128 stands for zero in the data rows.
Here are some points, one per row:
tensor([173., 135., 182., 133., 127., 139., 114., 136., 106., 159., 75.,
        73., 128., 175., 110., 133., 155., 175., 131., 85., 113., 121.,
        122., 86.])
tensor([139., 135., 154., 161., 74., 116., 109., 104., 87., 145., 73.,
        87., 115., 175., 109., 112., 125., 180., 88., 43., 114., 152.,
        148., 148.])
tensor([122., 120., 138., 113., 117., 163., 140., 111., 112., 151., 88.,
        96., 148., 135., 143., 176., 159., 144., 129., 107., 165., 141.,
        163., 121.])
tensor([149., 153., 67., 159., 97., 136., 104., 139., 151., 194., 162.,
        182., 143., 115., 121., 108., 89., 146., 40., 124., 118., 143.,
        172., 190.])
tensor([111., 148., 143., 144., 148., 86., 126., 144., 145., 105., 120.,
        103., 79., 148., 129., 127., 144., 131., 121., 90., 145., 108.,
        148., 133.])
tensor([145., 105., 118., 76., 68., 110., 150., 120., 59., 153., 110.,
        134., 134., 126., 119., 136., 111., 181., 84., 146., 67., 125.,
        137., 153.])
tensor([142., 151., 167., 126., 139., 107., 116., 131., 127., 160., 83.,
        76., 110., 171., 127., 99., 115., 151., 107., 90., 133., 151.,
        115., 105.])
tensor([155., 118., 131., 117., 96., 149., 161., 107., 107., 155., 158.,
        120., 169., 88., 131., 111., 86., 138., 115., 118., 131., 142.,
        148., 113.])
tensor([75., 54., 130., 96., 120., 139., 175., 148., 158., 23., 102.,
        132., 94., 133., 153., 158., 160., 120., 209., 142., 89., 55.,
        108., 121.])
tensor([131., 88., 169., 159., 70., 128., 148., 98., 123., 157., 160.,
        164., 140., 117., 182., 154., 148., 93., 156., 144., 126., 92.,
        33., 148.])
tensor([73., 142., 77., 124., 126., 156., 107., 128., 99., 100., 169.,
        113., 146., 70., 106., 113., 111., 131., 124., 175., 122., 206.,
        109., 154.])
tensor([126., 108., 214., 154., 198., 117., 130., 134., 175., 149., 174.,
        161., 148., 158., 191., 125., 155., 96., 172., 144., 144., 98.,
        170., 131.])
tensor([174., 92., 82., 129., 45., 136., 124., 127., 66., 132., 132.,
        115., 107., 128., 128., 156., 154., 146., 11., 96., 107., 197.,
        105., 167.])
tensor([137., 155., 172., 139., 157., 128., 103., 124., 118., 130., 189.,
        76., 151., 112., 117., 125., 85., 105., 119., 123., 154., 144.,
        116., 94.])
tensor([155., 106., 171., 150., 69., 152., 101., 169., 150., 172., 111.,
        114., 137., 102., 119., 66., 137., 117., 137., 113., 139., 184.,
        138., 114.])
tensor([125., 98., 152., 71., 99., 103., 142., 127., 69., 166., 143.,
        129., 111., 169., 131., 110., 132., 143., 146., 61., 73., 99.,
        99., 152.])
tensor([151., 142., 142., 184., 142., 92., 135., 155., 131., 120., 171.,
        92., 186., 57., 123., 127., 110., 116., 124., 99., 203., 120.,
        149., 153.])
tensor([126., 142., 110., 156., 137., 85., 116., 141., 147., 143., 164.,
        147., 107., 127., 107., 111., 121., 140., 111., 142., 129., 105.,
        142., 79.])
tensor([85., 75., 63., 140., 125., 173., 156., 165., 139., 61., 121.,
        135., 121., 86., 150., 172., 153., 136., 125., 132., 84., 109.,
        116., 166.])
tensor([163., 118., 143., 137., 79., 180., 107., 162., 185., 122., 62.,
        124., 162., 107., 162., 174., 129., 106., 140., 104., 171., 126.,
        142., 157.])
tensor([142., 160., 143., 160., 121., 103., 126., 106., 146., 101., 144.,
        134., 106., 156., 133., 132., 120., 164., 119., 151., 118., 140.,
        184., 109.])
tensor([143., 146., 160., 118., 122., 148., 125., 135., 99., 165., 93.,
        110., 140., 165., 90., 118., 112., 187., 119., 109., 133., 156.,
        152., 108.])
tensor([123., 102., 139., 110., 118., 107., 162., 151., 97., 84., 103.,
        126., 102., 122., 136., 133., 155., 183., 97., 121., 99., 160.,
        97., 122.])
tensor([141., 134., 121., 125., 135., 89., 140., 119., 148., 130., 135.,
        140., 151., 119., 124., 137., 90., 99., 143., 193., 111., 133.,
        136., 96.])
tensor([99., 100., 103., 138., 180., 129., 138., 190., 161., 111., 90.,
        97., 118., 162., 115., 146., 136., 112., 134., 90., 148., 94.,
        152., 111.])
tensor([150., 146., 171., 146., 205., 109., 139., 144., 220., 165., 180.,
        141., 145., 69., 124., 77., 108., 74., 124., 159., 211., 184.,
        129., 82.])
tensor([136., 127., 36., 97., 84., 164., 139., 112., 89., 189., 126.,
        139., 133., 134., 97., 158., 69., 144., 23., 165., 75., 146.,
        155., 199.])
tensor([88., 117., 123., 94., 119., 110., 161., 125., 159., 113., 126.,
        143., 137., 97., 117., 114., 138., 138., 187., 186., 83., 143.,
        110., 132.])
tensor([144., 134., 165., 117., 119., 108., 125., 138., 102., 123., 93.,
        93., 126., 127., 140., 98., 128., 162., 143., 130., 115., 133.,
        143., 86.])
tensor([140., 124., 144., 79., 130., 126., 180., 132., 78., 185., 162.,
        129., 160., 136., 141., 105., 130., 119., 127., 139., 179., 177.,
        105., 130.])
tensor([155., 76., 78., 110., 78., 164., 117., 165., 81., 73., 103.,
        120., 127., 56., 151., 186., 149., 118., 115., 94., 98., 103.,
        77., 181.])
tensor([128., 120., 100., 103., 111., 121., 170., 104., 95., 106., 116.,
        125., 127., 136., 145., 142., 139., 145., 132., 159., 86., 134.,
        139., 138.])
tensor([99., 113., 71., 168., 118., 183., 129., 147., 112., 72., 92.,
        91., 119., 106., 119., 162., 125., 123., 103., 116., 150., 108.,
        121., 143.])
tensor([164., 148., 121., 126., 132., 80., 118., 122., 130., 148., 124.,
        148., 126., 117., 137., 112., 121., 129., 119., 183., 156., 154.,
        142., 102.])
tensor([161., 103., 132., 152., 58., 126., 110., 143., 148., 176., 117.,
        117., 164., 106., 127., 136., 116., 136., 86., 125., 141., 153.,
        127., 153.])
tensor([70., 94., 14., 183., 132., 156., 122., 121., 119., 82., 131.,
        162., 134., 117., 169., 192., 80., 63., 130., 213., 95., 68.,
        86., 182.])
tensor([145., 126., 98., 110., 106., 132., 137., 135., 87., 169., 113.,
        163., 120., 111., 116., 96., 60., 147., 46., 136., 122., 137.,
        169., 156.])
tensor([102., 130., 146., 71., 132., 129., 115., 115., 125., 173., 95.,
        149., 129., 168., 70., 149., 150., 171., 132., 122., 105., 137.,
        176., 151.])
tensor([85., 103., 161., 168., 177., 115., 159., 145., 154., 99., 105.,
        119., 128., 109., 138., 131., 166., 107., 138., 96., 163., 98.,
        116., 96.])
tensor([112., 129., 159., 141., 132., 76., 115., 112., 139., 84., 139.,
        95., 125., 58., 119., 139., 111., 110., 185., 145., 114., 77.,
        160., 101.])
tensor([162., 138., 182., 96., 131., 110., 132., 167., 116., 111., 90.,
        127., 80., 123., 127., 110., 142., 144., 138., 67., 99., 123.,
        141., 126.])
tensor([106., 129., 43., 189., 88., 131., 131., 120., 120., 63., 108.,
        163., 100., 140., 121., 189., 154., 146., 91., 128., 96., 81.,
        115., 157.])
tensor([99., 111., 84., 145., 112., 148., 164., 122., 155., 135., 113.,
        150., 134., 97., 110., 135., 104., 117., 65., 141., 119., 129.,
        106., 189.])
tensor([149., 131., 152., 153., 149., 127., 143., 106., 122., 140., 102.,
        121., 143., 136., 144., 138., 109., 127., 116., 96., 179., 161.,
        143., 138.])
tensor([105., 100., 83., 127., 75., 174., 161., 102., 45., 77., 117.,
        137., 126., 130., 122., 163., 114., 174., 121., 88., 73., 133.,
        45., 194.])
tensor([101., 68., 130., 109., 179., 159., 177., 156., 128., 62., 74.,
        126., 121., 118., 162., 150., 157., 110., 175., 128., 138., 49.,
        102., 115.])
tensor([151., 91., 102., 90., 100., 139., 126., 145., 92., 119., 87.,
        93., 111., 187., 103., 142., 158., 125., 147., 105., 107., 173.,
        100., 100.])
tensor([128., 142., 90., 142., 95., 150., 151., 146., 87., 127., 83.,
        117., 135., 109., 104., 168., 119., 169., 58., 59., 98., 113.,
        126., 151.])
tensor([162., 5., 150., 129., 131., 145., 117., 83., 157., 72., 120.,
        132., 71., 137., 137., 185., 196., 69., 40., 34., 136., 194.,
        71., 123.])
tensor([152., 183., 124., 88., 97., 151., 115., 113., 128., 153., 124.,
        112., 97., 150., 83., 129., 138., 175., 104., 102., 114., 152.,
        176., 109.])
tensor([118., 117., 228., 86., 104., 127., 196., 165., 94., 163., 108.,
        93., 110., 193., 155., 113., 137., 161., 183., 83., 91., 91.,
        98., 88.])
tensor([165., 112., 151., 106., 125., 107., 149., 159., 89., 169., 143.,
        155., 129., 128., 174., 72., 122., 90., 86., 100., 216., 127.,
        98., 181.])
tensor([95., 95., 118., 105., 103., 127., 104., 149., 127., 107., 133.,
        149., 120., 198., 99., 136., 170., 128., 154., 111., 78., 117.,
        128., 139.])
tensor([112., 130., 117., 115., 158., 102., 153., 121., 155., 141., 145.,
        152., 112., 150., 123., 125., 144., 119., 128., 142., 101., 131.,
        207., 158.])
tensor([116., 162., 133., 122., 137., 104., 123., 60., 188., 193., 246.,
        191., 145., 116., 197., 98., 132., 95., 130., 183., 184., 144.,
        127., 137.])
tensor([136., 58., 175., 136., 134., 149., 156., 152., 139., 58., 74.,
        98., 133., 126., 141., 158., 174., 113., 216., 120., 115., 86.,
        67., 83.])
tensor([157., 118., 60., 147., 165., 174., 104., 115., 152., 193., 159.,
        192., 145., 87., 108., 141., 33., 78., 61., 217., 184., 99.,
        137., 159.])
tensor([117., 156., 80., 104., 21., 161., 153., 84., 17., 117., 152.,
        99., 167., 162., 102., 210., 93., 209., 104., 93., 53., 92.,
        117., 180.])
tensor([129., 175., 88., 153., 134., 144., 144., 104., 122., 174., 187.,
        158., 178., 113., 180., 122., 135., 123., 75., 123., 182., 122.,
        97., 189.])
tensor([163., 141., 162., 134., 107., 111., 132., 164., 141., 142., 105.,
        86., 133., 140., 118., 114., 121., 139., 93., 103., 138., 139.,
        134., 123.])
tensor([119., 131., 167., 133., 140., 87., 112., 134., 127., 103., 136.,
        135., 115., 148., 109., 93., 134., 121., 180., 116., 105., 86.,
        146., 115.])
tensor([90., 103., 34., 91., 128., 140., 159., 101., 79., 120., 111.,
        195., 112., 122., 122., 184., 123., 133., 85., 203., 89., 137.,
        136., 173.])
tensor([138., 170., 130., 125., 161., 137., 117., 143., 159., 147., 137.,
        131., 134., 133., 130., 130., 134., 87., 111., 164., 154., 168.,
        149., 84.])
tensor([75., 107., 63., 118., 149., 171., 167., 106., 127., 92., 135.,
        125., 146., 90., 144., 155., 116., 127., 128., 179., 122., 103.,
        121., 174.])
tensor([115., 95., 147., 135., 192., 115., 103., 160., 147., 173., 152.,
        134., 179., 150., 90., 135., 177., 64., 119., 66., 180., 135.,
        188., 173.])
tensor([153., 151., 142., 191., 131., 102., 115., 128., 133., 136., 152.,
        163., 106., 119., 165., 98., 133., 92., 61., 145., 126., 155.,
        141., 161.])
tensor([129., 78., 132., 156., 169., 125., 161., 204., 101., 61., 140.,
        121., 115., 61., 133., 77., 139., 112., 149., 143., 133., 157.,
        49., 99.])
tensor([115., 105., 214., 115., 180., 166., 118., 122., 149., 132., 137.,
        143., 155., 166., 168., 145., 149., 145., 137., 193., 130., 81.,
        146., 122.])
tensor([122., 142., 109., 162., 116., 137., 119., 98., 131., 134., 105.,
        115., 126., 107., 110., 167., 97., 149., 109., 130., 143., 126.,
        132., 123.])
tensor([156., 143., 196., 96., 81., 94., 138., 139., 111., 122., 100.,
        80., 105., 149., 112., 61., 156., 156., 135., 97., 115., 157.,
        64., 82.])
tensor([143., 93., 112., 79., 98., 143., 130., 72., 87., 94., 109.,
        129., 117., 136., 99., 128., 126., 138., 165., 111., 98., 158.,
        128., 109.])
These points spread out most along one direction. Take the direction at right angles to it along which they spread out most. Then take the direction at right angles to both along which they spread out most. Go by this last direction. For each point below, how far along it does it lie, from 0 to 99? The average is 50, and the first point in the table lies past the average. One standard deviation of the points above along it is 16.
tensor([184., 121., 186., 139., 89., 91., 115., 135., 80., 180., 110.,
        111., 142., 157., 147., 66., 148., 157., 107., 83., 143., 192.,
        70., 160.]) 81
tensor([128., 102., 151., 194., 130., 75., 99., 152., 143., 94., 153.,
        126., 134., 113., 134., 124., 123., 108., 108., 80., 90., 103.,
        80., 122.]) 43
tensor([94., 76., 116., 170., 155., 141., 94., 173., 147., 63., 153.,
        93., 100., 152., 113., 188., 161., 100., 159., 100., 114., 98.,
        105., 111.]) 26
tensor([110., 145., 98., 139., 118., 204., 108., 113., 155., 152., 89.,
        119., 154., 93., 151., 154., 148., 105., 106., 106., 145., 134.,
        145., 191.]) 46
tensor([127., 143., 106., 179., 145., 110., 108., 113., 165., 130., 164.,
        151., 138., 102., 174., 124., 136., 109., 117., 201., 130., 116.,
        150., 133.]) 34
tensor([119., 129., 151., 128., 112., 164., 107., 151., 166., 140., 96.,
        104., 115., 133., 127., 133., 136., 142., 159., 111., 142., 159.,
        127., 94.]) 54
tensor([112., 146., 144., 127., 198., 91., 138., 161., 173., 67., 103.,
        111., 99., 124., 189., 137., 156., 52., 229., 181., 136., 95.,
        86., 68.]) 12
tensor([132., 207., 66., 114., 122., 118., 101., 54., 117., 208., 183.,
        192., 169., 74., 110., 97., 59., 150., 41., 193., 186., 231.,
        125., 196.]) 71
tensor([126., 139., 105., 85., 110., 108., 148., 98., 119., 134., 218.,
        172., 160., 88., 120., 115., 105., 86., 166., 133., 193., 56.,
        123., 143.]) 36
tensor([143., 170., 106., 120., 133., 127., 120., 132., 139., 147., 130.,
        130., 138., 109., 120., 133., 132., 122., 136., 156., 110., 139.,
        162., 137.]) 51
tensor([133., 146., 77., 124., 92., 165., 111., 97., 102., 80., 154.,
        114., 162., 61., 134., 167., 73., 133., 138., 145., 130., 101.,
        147., 135.]) 39
tensor([116., 160., 169., 145., 158., 94., 139., 90., 147., 149., 156.,
        179., 137., 127., 146., 48., 138., 99., 142., 174., 155., 187.,
        148., 104.]) 51
tensor([130., 106., 89., 185., 68., 194., 106., 152., 116., 152., 116.,
        120., 127., 128., 141., 160., 98., 141., 102., 76., 142., 125.,
        150., 178.]) 56
tensor([100., 98., 97., 98., 116., 133., 144., 103., 113., 84., 88.,
        154., 121., 143., 116., 140., 131., 144., 169., 161., 92., 89.,
        146., 106.]) 35
